One turn sends every row of this set to another row. A few are shown first. Where does it send the rows asked after them?
z823: [-31  -9 -12  29 -13   9  19 -29 -43 -31 -16   9  44  22 -45  20 -12  38
   7 -32  -3  43 -18   3 -37  13 -44  -5  -2 -19 -34 -18   2   3   5  -3
  -7   2  10  48  -6  38 -11  11 -10   4   9  14  17  10 -37 -28  22 -12
 -11 -21  -4 -19  27  27  13]
z214: [ -3   3   3 -19  -2  34  -8  46 -44 -39  11  -1 -16 -28  17  15 -13 -11
  22  31 -37 -19  18  -7  16 -16   2  -3  -7  15 -13   1 -16  19  -2   9
  17 -39 -26   1  -9  -8 -17   9 -29  50  17  -6   0  22  50  59 -31  14
 -16  -2  14 -10 -28  12   3]
z287: [-16 -12   3  17 -15  41 -16  83 -23 -21   7 -34 -19 -38  24   8   8 -20
   6  14 -25 -42  18  19  25  -4   9 -20 -27 -26 -20   8  -7 -11   2  20
  17 -18   6 -20  -8 -19 -24   9 -23  52  34  -9  -9  22  19  26 -21  14
  10 -12  -5   3 -29  33  10]
z746: [ -8  -3  13  -8   0  24 -14  39 -40 -32  11   4 -10 -39  17   2 -19  -7
  20  29 -42 -18  16  -4  24 -25   1   6 -10  11  -8 -11 -18   6   7   6
  25 -32 -23  -5  -6 -11 -11  13 -46  58  15 -11   3  20  40  57 -35   6
 -10  -5  21  -6 -35  24   8]
z756: [  0 -47 -24   7 -23  28 -14  16  14  12 -29  30  31 -10 -60  12  30  15
  10  21  23 -18  -1  39  11 -19   1  40 -15  11  40  28 -39   8  12  -9
 -25 -39   4  17  -2  21  10 -18   6 -16  42  16 -17  19  -7  26 -31  -4
 -10  -5  20   1   5   7  15]
z110: [ -4   3 -21  19 -19 -16  21 -25   2  34  -3   7  50  11  -3  -9  36 -35
  -3   8 -27  39  15  -8  16   1 -29 -13   7  -2  24  -7 -11  -7   0   8
  22   3   2  48 -24 -37  22   2  21  -5  57  41 -16  21 -28 -16  25 -32
  -2  19 -22  -7  13 -38  -5]
z505: [ 10  -1  10   1  28   1  -5 -18  25 -14  18 -35  -3  13   1  29  48  16
   2   2  18 -14  -1 -48 -21 -10  16   7 -17  20  -8  -6 -26  18  11  39
  21  25  20  25  18  26 -38  -2  35 -24 -24 -22 -22   1  -4  -2 -11   3
   5 -34 -15  10 -34 -55   2]
z933: [-35   7   5  -5  21 -40   2 -42   8   6   8 -19   9  42 -23   5 -12  30
  -4 -21  -5  17 -12 -27 -52  15 -32 -19  -1  16 -48 -25   7  12  20  -2
   1  28  -5  18  13  22  -9 -13  -3   4 -24   4  32 -33 -26 -40  13   0
  15 -26 -15  -2  19 -14   9]
z517: [-12   3  -2  -8   9  17 -14  45 -33 -41   7   4 -11 -34  19  10 -15 -12
  21  38 -36 -15  17  -5  15 -35  -5   2 -16  11 -10 -16 -21  15  10   3
  25 -26 -21 -10 -14 -16 -14  12 -32  62  17 -17   2  11  30  57 -35  14
 -10   5  25  -9 -37  22  21]
z949: [-32  -3  -3  40  -5  -5   7 -19 -15   9   1 -12  14  24 -39   3  -6  48
  -6 -25   5  48 -15 -24 -39  18 -33   8  -2  -1 -32 -18  -6 -36   9  10
   6  27  24  22 -14  15 -25   4   1   3 -27  -6  24 -11 -41 -29  31 -15
  12 -42 -12  -4  33  14  12]
z528: [  8   9 -61 -26 -18  14   5  40   0 -13   8  24  -7  18  13 -25 -28 -36
 -25   1 -32  -9 -18  -2  23 -32  17  -8  -6  26 -37 -14   4 -30  -3   2
   3  17  23 -41  -6 -45  29  -6   3  20   2  -8  12  -9  16  -5   1 -20
   6 -23 -61 -12   4 -16   2]
z9: [-16 -38  -4   7 -14   9 -12   3  45 -11  -3  19  19  -5 -35  -4  16   1
  23  33  21 -40  -7  39   2 -18  17  16 -13  14  32  43 -40  18  16  -7
 -24 -31 -12   7  11  24  20 -19  14 -15  72  26   1  11   4 -11 -33   3
   0  -8  12   1   8 -12 -11]
z959: [-13 -37   2  17 -14  12  -4   0  36  -9  -2  40  10  -6 -39  -3  16   4
  12  42  19 -30   7  42  10 -28  16  23 -16  10  35  29  -6  14  37 -12
  -5 -27   8  -1 -10  24   5 -15   8 -31  60  19 -10  32   1  -7 -14   5
  20   5  28 -13   7 -11   9]
z650: [ -8  -1  17   5 -23  42 -19  75 -34 -31   5 -21  -4 -34  14 -14  13 -11
   4   8 -27 -41  15  11  29   5  19 -15 -18 -19 -26   4  -8  -2  10  14
  17 -15   9 -15  -2 -13 -26  13 -31  54  35  -1 -18  29  27  28 -27   6
  16  -8  10   4 -35  36  -1]
z952: [ -6 -11  13  14 -25  46 -17  82 -25 -28  -1 -24 -10 -36  15  -7  10 -13
   3   7 -27 -38  22  16  32 -10   7 -20 -22 -28 -27   0  -3  -4   7  17
  12  -7  11 -21 -12 -17 -26  10 -23  55  35  -8 -22  22   8  28 -30  11
  14  -6   9   2 -36  38  11]
z291: [-40 -15  -7   8 -15  -3  20 -23 -14  -7 -15   8  41  22 -19  10  -2  37
  21 -23  -6  -1   3 -12 -52  42 -42 -40  -1  10 -51  21  35  13  19 -26
  10  -1 -16  27   5  16   6   0  -3  -7  11  21  19  -9 -35 -34  14   3
   5 -19  -9  -5  35  21   9]
z73: [-46  -1 -21  29  16  -7  13 -36 -16  -7   4   7  17  18 -38  34 -10  39
  12 -28  -7  27 -37  15 -33  17 -54 -15  -9 -19 -41  11  -1   2   6 -18
 -12   6   5  35  11  41  -8  17 -14  12  16   9  14  -3 -36 -20  11 -13
 -32 -20 -31  -4  19  23  37]
z827: [  7 -35   3   0  -3  12   0   3  20   7  14 -17 -10   5 -24   4  47  35
  12   8  28   7   0 -58  -2  -5   0  12 -19  26 -27  -4  -8  -1 -22  26
   9  10  22  16   5 -16 -41   8  40 -32 -28 -44 -47 -10  -3  25  -8 -14
  15 -49  -9   1 -11 -31 -13]
z783: [-28 -41 -22  21   6  19 -14   5  25  25 -10  26  16 -18 -59   2  21   6
   8  35  27 -10  -4  42  -2  -9   2  28 -18   6  44  31 -43  24   5  -3
 -26 -32  20   8  -8   5  -3 -18   7   0  58  16  -5   4  19  21 -13 -10
  -4  -7  23 -13   5   0   8]
z540: [-23  15   2  -9  -8  -3  15 -23   0 -17  -3   4  28  29 -23   7  10  42
   4  -9  -2  23  -6 -46 -46  23 -30 -15   4  29 -55  -9  18  -6  32 -15
  20  23 -11  24   6  20  -2  -6   8 -10 -38   2  15 -24 -47 -36  23  -3
  13 -18   5   7  28 -10  17]
z565: [  7   3 -20   5 -11 -41  14 -28  17  44  -3   4  35  22  -6   2  43 -24
   2  -6 -36  27   4   5  24 -12 -42 -16  -2  -6   4   7 -14  -8   6  -4
  14   2  -9  44  -3 -23  30  10  17 -14  50  31 -28  22 -42  -7   0 -28
 -10  15 -48  11   2 -39  21]
z796: [-39 -21  10  14  -3 -41   7 -36  -8   9  -2  18  34  31 -26  -6 -11  41
   9 -32  -4   1   0   5 -40  13 -47 -35  -7  -6 -48 -14  33  18  24 -23
  -2  17   1  18   2  20   1  -2 -19   6  27  19  20  -9 -34 -30   4  -3
  26 -20 -14 -12  22  28  17]
z18: [  1  -4 -28  11 -20 -15  35 -29   5  33   3  14  31   7  -8   5  37 -26
   7  15 -29  43  11  -5  26  -8 -41 -15  -1   5  13   7   1 -20  -1  -3
  25 -10  -9  48 -20 -33  25  16  26 -30  42  25 -29  22 -36  -7  24 -33
 -21  20 -28  -4  20 -39  10]
z117: [  4   7 -58   2 -28  25   2  39  -6 -17   0  29  12  -1  20 -33 -33 -27
 -20  -3 -31 -17 -14 -14  20 -34  22   4 -11  36 -18 -22  -6 -52   9  12
  28  14   8 -40 -10 -58  43   3  -3  28  -3 -11  23  -9  -6 -13   7 -19
   8 -24 -43  -7   9  -1   2]
z664: [-13  -2  11  15  -8  37 -22  72 -27 -14   8 -26 -17 -34  27   1   8 -15
   2   6 -27 -47  13  22  25   5  15 -23 -17 -22 -17  12  -7  -3  16  18
  25 -17   7 -16   2 -15 -26  13 -34  51  26   1 -14  33  26  27 -21  13
   7 -13 -12   7 -34  29   7]
z393: [ -1   5  -1 -24   1  29 -10  53 -40 -49   1  -1  -6 -26  22  14 -11 -20
  24  32 -35 -19  25  -9   9 -28  -5  -4  -9  13 -11 -12 -17  22   5   8
  12 -33 -22  -2 -13 -11 -15   4 -25  56  19 -10   2  14  40  58 -38  25
 -12   0  22 -10 -31  20   9]
z662: [ -5 -45   6  27   6  -5 -11  -9  22  24  14 -32  -2  -5 -14   4  28  35
  12   0  29   3   2 -51 -12  -9   4  19 -24  28  -4 -23 -25  -9 -15  41
  18   9  10  16   7 -17 -38  12  28 -22 -23 -41 -27 -15  -8  15 -12 -11
  13 -57 -11  -2 -14 -23 -18]
z753: [ -4  -4  26  20  22  14  -5 -15  30 -26  19 -19  14   1  -8   3  48  26
   6  12  20   0  -2 -63 -21 -12  16  16 -14  30  -9 -12 -29  -2  20  31
  32  36  25  27  13   8 -30   8  28 -13 -11 -24 -28   1 -15  -5  -2  -2
  14 -31  10   9 -38 -46   0]
z699: [-25   2 -15  10   0  -5   7  -7  -3   5   6 -12  -1  35 -40  21   4  44
   5 -35  -6  38 -34 -21 -33  23 -44 -10  -2  -6 -59  14  -7 -25  -6  -3
 -14  23  14  24   7  24 -15   4  11   0 -32 -10   6 -20 -46 -24  11 -11
  -6 -50 -44  11  30   1  16]
z61: [  9  24 -70 -18   6  24  -5  36 -23  -4 -19   9  22  10  11  -4 -20 -38
 -49  -6 -26  -7 -19   1   7 -25  23   9  -7  29  -6 -40 -16 -15  20  22
  15  20  20 -24  -6 -41  31 -17 -10  36 -18   0  24   1   7   1   6 -20
   0  -7 -44  -8 -13 -10  27]
z860: [  2  29 -68 -30   0  43  -5  40  -7 -23 -10  18  27   6   1 -17  -3 -34
 -38   5 -25  -2 -29 -13  13 -22  17   7  -4  30 -22 -21 -21 -22  16   3
  16  28  17 -20   0 -47  41  -9  -9  42  -5  -2   4  -9   2   7   2 -31
 -18  -5 -36   5 -17  -7  31]
z124: [  3  -7 -15  14 -19 -39  16 -38   9  36  -1  -1  39  18 -10 -11  20 -29
   4  -4 -28  41   8   4  24 -16 -37 -10   4 -10  14 -22 -20  -7 -12  11
   6  -4 -11  47 -11 -25  28   8  21  -5  62  29 -14  17 -31  -8   4 -39
 -12  11 -35  -7  10 -37 -14]

z565 -> z18
z214 -> z650
Where do these go?
z73 -> z291
z505 -> z827
z9 -> z756
z860 -> z117
z699 -> z540

